(in the rows, 100 means zero)
Rotation paths and how fast each direction turns (degrees per step):
Each turn is a multiple of 5 degrees from 10 to 175, or 0.
Each row of a path follows its step; steps can be skipped.

step 0: 84  95  98  108  87  101  90  98  119  80  113  85  123  116  94  106  95  86  106  109  97  86  93  81  92  101  83  98  106  102
step 1: 102  96  85  113  104  89  91  84  110  93  85  96  112  77  84  92  78  94  105  98  90  94  104  81  92  92  90  115  96  85
step 2: 93  106  92  94  85  87  99  72  105  96  102  100  122  108  101  96  87  93  101  70  91  92  90  97  87  94  112  106  92  114
step 3: 85  91  112  86  114  119  99  92  127  85  101  92  127  97  91  110  97  89  109  88  94  92  98  94  106  96  106  112  99  91
step 4: 84  98  93  107  102  90  88  100  122  95  100  83  105  94  109  101  86  90  111  91  98  88  81  77  93  102  74  92  94  103
step 5: 105  88  107  99  89  88  88  85  97  91  91  82  117  94  82  92  85  97  101  90  85  91  99  101  90  103  85  130  96  104
step 6: 89  108  89  89  95  90  92  90  112  84  115  100  115  94  105  94  89  92  124  79  97  98  92  102  87  91  118  114  102  84
step 7: 101  81  100  108  99  107  101  93  124  75  102  99  126  99  90  122  107  97  109  86  95  93  91  81  96  103  94  98  98  107
step 8: 83  104  97  104  90  108  77  103  111  94  99  94  106  81  92  96  80  94  92  93  87  80  96  77  92  84  85  104  90  96
step 10: 78  84  111  90  96  99  99  88  117  81  104  100  115  107  112  106  87  89  109  99  84  101  85  97  91  88  114  117  106  96
step 11: 100  100  97  101  104  88  102  100  123  76  102  93  121  95  86  95  100  84  114  101  104  75  95  76  100  97  86  93  104  100
106  101  99  98  95  101  98  104  103  103  90  91  98  100  105  106  99  104  106  108  103  91  107  95  94  100  106  101  93  103 -> 100
92  103  99  100  106  98  98  97  100  103  94  97  106  100  102  97  101  104  105  95  112  101  99  105  108  110  96  107  92  103 -> 35
103  112  92  95  102  87  103  103  104  104  105  101  97  97  101  98  101  100  104  96  101  95  93  96  100  104  101  91  103  105 -> 155
99  92  103  94  104  90  102  103  101  99  101  92  98  103  106  96  105  98  100  105  103  96  98  109  94  94  91  104  106  97 -> 65
87  102  93  100  89  101  91  104  102  104  102  103  96  107  109  97  98  98  101  101  101  105  95  101  99  92  101  99  97  101 -> 175
100  100  91  98  104  104  101  98  104  103  100  104  106  95  101  106  106  106  89  93  107  96  104  104  94  90  99  97  97  102 -> 70

step 0: 104  70  92  92  95  117  84  110  89  112  101  91  107  99  110  106  104  93  97  115  127  90  82  84  102  92  99  84  112  110
step 1: 79  99  89  118  101  114  87  121  94  116  106  84  104  102  118  96  93  98  102  99  94  123  107  85  104  89  125  98  100  94
step 2: 98  96  104  80  79  102  73  113  103  93  102  88  112  82  108  99  95  93  112  97  109  79  120  87  110  96  109  94  91  81
step 3: 111  106  124  117  101  101  101  117  113  103  110  99  104  91  111  81  84  110  93  90  108  99  88  92  126  83  113  80  92  95
step 4: 110  95  97  85  101  101  69  94  114  104  98  92  122  96  95  92  120  104  83  102  97  99  75  85  95  88  111  89  89  89
step 5: 89  94  89  119  100  101  73  93  114  107  103  111  93  84  127  70  94  111  101  103  94  107  92  96  106  93  95  108  112  88
step 6: 84  89  79  69  87  102  94  112  98  88  108  112  104  99  104  80  91  90  95  111  111  95  79  98  113  106  110  92  101  86
step 7: 105  81  100  111  89  111  104  127  101  109  108  110  89  97  121  100  123  92  101  92  110  111  88  82  115  89  104  92  119  96
step 9: 106  90  104  111  97  95  91  110  103  120  104  84  110  82  126  91  81  81  116  91  94  102  109  92  103  106  112  88  102  75
step 10: 107  105  106  83  106  111  82  107  95  95  112  89  111  96  116  94  94  122  92  107  124  92  100  89  122  105  108  78  84  87
step 11: 111  99  109  107  93  103  85  103  95  101  110  97  105  89  107  79  99  111  93  89  101  110  82  85  84  63  118  92  108  91
98  102  105  92  104  104  94  100  99  90  94  101  105  108  105  96  104  91  93  106  99  100  106  104  99  101  101  95  97  104 -> 170
98  108  103  93  92  100  101  96  96  107  100  99  101  94  104  101  104  100  105  96  99  108  96  110  101  101  94  99  95  112 -> 0
103  111  105  101  106  104  94  100  99  112  96  107  104  103  93  97  100  95  105  97  99  95  97  97  103  107  96  97  104  98 -> 70
101  97  104  104  100  103  95  98  102  100  97  102  95  98  107  103  101  109  100  106  108  92  107  98  108  100  88  101  102  107 -> 145
98  106  97  99  103  103  98  100  96  101  97  104  103  103  103  107  114  112  100  99  97  107  103  92  94  94  103  100  100  97 -> 110

step 0: 127  69  90  109  86  93  101  67  113  96  119  92  83  89  113  99  108  84  85  92  101  100  72  110  97  113  110  93  102  102
step 1: 83  109  90  101  95  87  89  103  110  88  125  117  102  85  96  109  136  106  116  95  93  80  114  124  108  107  87  125  108  88
step 2: 97  111  108  120  83  118  97  128  121  80  79  117  70  110  90  116  95  113  97  89  101  101  113  90  98  90  103  81  97  83
step 3: 99  100  118  67  117  99  119  101  121  101  70  107  111  118  95  88  97  103  101  106  98  98  101  92  73  128  99  103  97  116
step 4: 92  97  104  101  117  94  114  91  95  128  96  76  107  97  94  95  90  93  91  95  119  120  115  100  121  101  132  113  125  83
step 5: 108  93  106  100  96  72  92  105  57  108  116  117  86  102  96  93  82  74  119  84  94  99  87  87  115  103  90  101  93  104
step 6: 100  84  112  123  87  122  85  80  83  83  94  103  119  72  97  78  109  105  89  102  108  74  96  98  95  96  81  94  87  85
step 7: 82  128  89  99  92  106  92  101  117  76  115  96  130  92  96  128  102  88  104  89  92  95  86  96  79  93  118  88  107  115
step 8: 92  85  106  77  93  107  129  115  97  105  88  105  92  106  106  129  100  127  92  110  83  103  77  125  103  83  104  99  109  90
step 9: 102  97  76  72  116  96  98  111  97  96  93  96  82  85  102  97  93  99  118  128  127  125  122  106  95  116  95  95  83  93
step 10: 105  108  117  119  109  120  95  87  104  109  94  99  85  110  112  96  117  69  92  96  109  135  93  94  111  99  87  128  94  111
98  100  99  99  97  99  92  99  101  98  98  96  98  104  97  109  102  101  103  89  110  106  102  94  106  90  103  101  99  109 -> 135
105  109  104  108  102  108  106  95  102  100  92  94  106  100  98  104  96  103  98  96  95  97  99  97  90  101  101  101  100  110 -> 90
94  98  104  105  101  95  107  101  103  96  94  103  100  101  104  97  97  102  106  107  106  111  103  101  100  99  94  97  113  106 -> 60
98  93  107  98  93  96  102  108  100  102  102  98  103  101  92  101  107  91  97  99  91  106  100  103  98  104  94  102  95  110 -> 155
100  96  95  99  94  101  99  102  93  98  108  99  106  89  111  108  99  105  97  100  102  103  93  101  92  98  97  98  101  103 -> 45
99  92  96  96  100  111  92  94  100  99  97  105  97  103  97  91  104  98  97  104  106  102  100  96  90  104  102  94  99  105 -> 110

step 0: 110  114  117  98  98  120  105  95  87  89  126  90  82  110  112  95  99  116  101  114  91  87  101  106  83  86  95  94  105  118
step 1: 110  65  96  90  81  73  113  101  105  91  98  99  102  103  82  100  92  95  110  96  102  110  103  105  96  98  86  95  93  123
step 2: 81  113  90  93  88  106  114  115  91  97  122  102  113  101  107  87  105  98  80  121  97  94  86  94  100  75  84  99  107  98
step 3: 119  89  113  114  100  94  114  108  124  85  101  96  100  86  88  113  98  135  93  105  84  104  97  113  109  103  91  91  95  108
step 5: 123  110  101  109  103  96  99  108  100  75  106  109  100  83  100  102  108  112  104  128  111  101  93  98  77  94  99  74  90  93
step 6: 108  97  91  107  94  84  98  94  104  104  101  102  125  125  104  90  84  108  83  82  103  98  102  135  99  93  102  91  96  113
step 7: 99  96  91  87  81  106  111  99  91  106  97  98  81  99  105  87  117  120  95  136  117  105  98  111  95  98  109  92  108  92
step 8: 113  83  79  112  119  83  95  124  108  93  94  106  122  107  86  97  104  111  93  96  97  116  81  106  94  103  98  108  110  97
step 9: 108  128  87  109  93  114  107  98  105  112  96  103  97  119  106  84  91  108  88  128  83  86  109  101  104  104  116  102  116  105
step 10: 121  75  103  111  115  97  101  97  99  82  85  98  92  95  105  89  117  95  121  109  96  111  97  119  86  118  93  90  115  110
step 11: 99  118  94  106  99  89  90  108  76  103  118  103  102  127  79  76  85  85  87  107  104  106  101  99  92  100  97  97  111  109
101  93  103  96  108  87  98  112  107  97  100  103  100  101  103  100  99  100  109  94  100  101  104  104  107  102  102  95  101  102 -> 155
101  99  94  92  107  103  92  95  106  105  92  103  100  107  102  97  100  110  102  100  105  98  93  100  94  96  108  100  97  98 -> 35
95  93  91  94  106  100  100  98  97  93  104  98  97  104  96  106  99  92  97  108  97  111  100  97  99  102  106  97  94  98 -> 115
91  105  104  98  105  101  107  101  96  109  105  108  102  95  101  104  93  100  105  107  102  101  97  105  98  99  108  99  105  107 -> 155
108  102  99  103  98  95  102  94  102  100  107  100  96  101  88  99  83  104  98  93  100  104  98  101  102  100  105  105  100  98 -> 140

step 0: 110  71  99  113  96  105  86  104  95  106  89  85  105  82  107  85  90  94  116  79  107  92  90  90  96  95  82  119  117  103
step 1: 98  90  106  78  88  103  115  105  95  121  97  101  87  105  129  94  107  105  82  90  114  96  113  93  109  116  124  90  101  102
step 2: 98  82  84  99  95  99  61  98  85  96  113  102  97  89  84  95  93  90  80  102  117  104  94  93  101  103  93  106  96  73
step 3: 117  110  94  106  86  89  116  114  114  100  90  99  98  83  99  82  98  109  105  77  112  95  117  94  104  117  107  112  128  88
step 4: 96  78  113  104  94  94  87  112  89  95  127  116  79  100  94  108  104  124  90  103  97  101  116  91  97  110  116  86  84  98
step 5: 105  103  100  127  101  119  77  107  124  98  90  96  97  80  94  94  81  87  91  85  108  104  111  92  86  103  83  106  105  99
step 6: 118  88  114  96  95  88  119  91  90  113  87  107  99  92  109  111  103  123  93  82  107  117  118  93  108  118  104  107  91  118
step 8: 123  107  111  95  99  106  92  97  107  113  76  101  119  81  95  86  118  102  91  97  107  88  120  86  107  96  98  120  116  97
step 9: 110  68  110  78  87  89  98  124  83  104  112  117  89  105  99  85  98  112  107  99  113  109  94  99  90  96  106  98  98  116
step 10: 95  104  98  107  96  113  77  100  122  110  96  102  94  105  99  93  102  84  76  104  119  83  104  96  71  112  116  112  107  96
step 11: 124  75  94  98  99  86  99  112  103  112  81  109  95  101  77  109  103  115  93  91  108  104  108  116  122  114  90  114  102  97
101  95  98  89  99  103  99  103  91  106  97  100  107  104  104  92  104  94  99  102  106  92  92  99  100  95  104  104  103  98 -> 45
103  108  107  97  94  96  101  107  99  96  111  100  103  95  95  95  106  103  101  106  95  103  102  98  94  93  100  102  108  94 -> 70
97  103  106  98  100  94  107  108  94  106  95  99  86  101  102  99  106  102  109  101  104  106  99  98  105  102  102  99  95  103 -> 135
95  97  105  98  94  91  102  93  98  96  97  95  107  102  97  91  99  106  107  91  104  99  100  105  93  106  97  96  99  103 -> 125
98  91  99  97  104  100  103  101  95  87  102  96  97  107  91  98  98  101  93  103  101  107  96  90  99  97  100  97  96  102 -> 145
108  99  97  102  102  96  105  105  97  99  97  98  100  101  105  93  94  108  93  97  91  102  99  107  108  98  104  103  106  108 -> 135
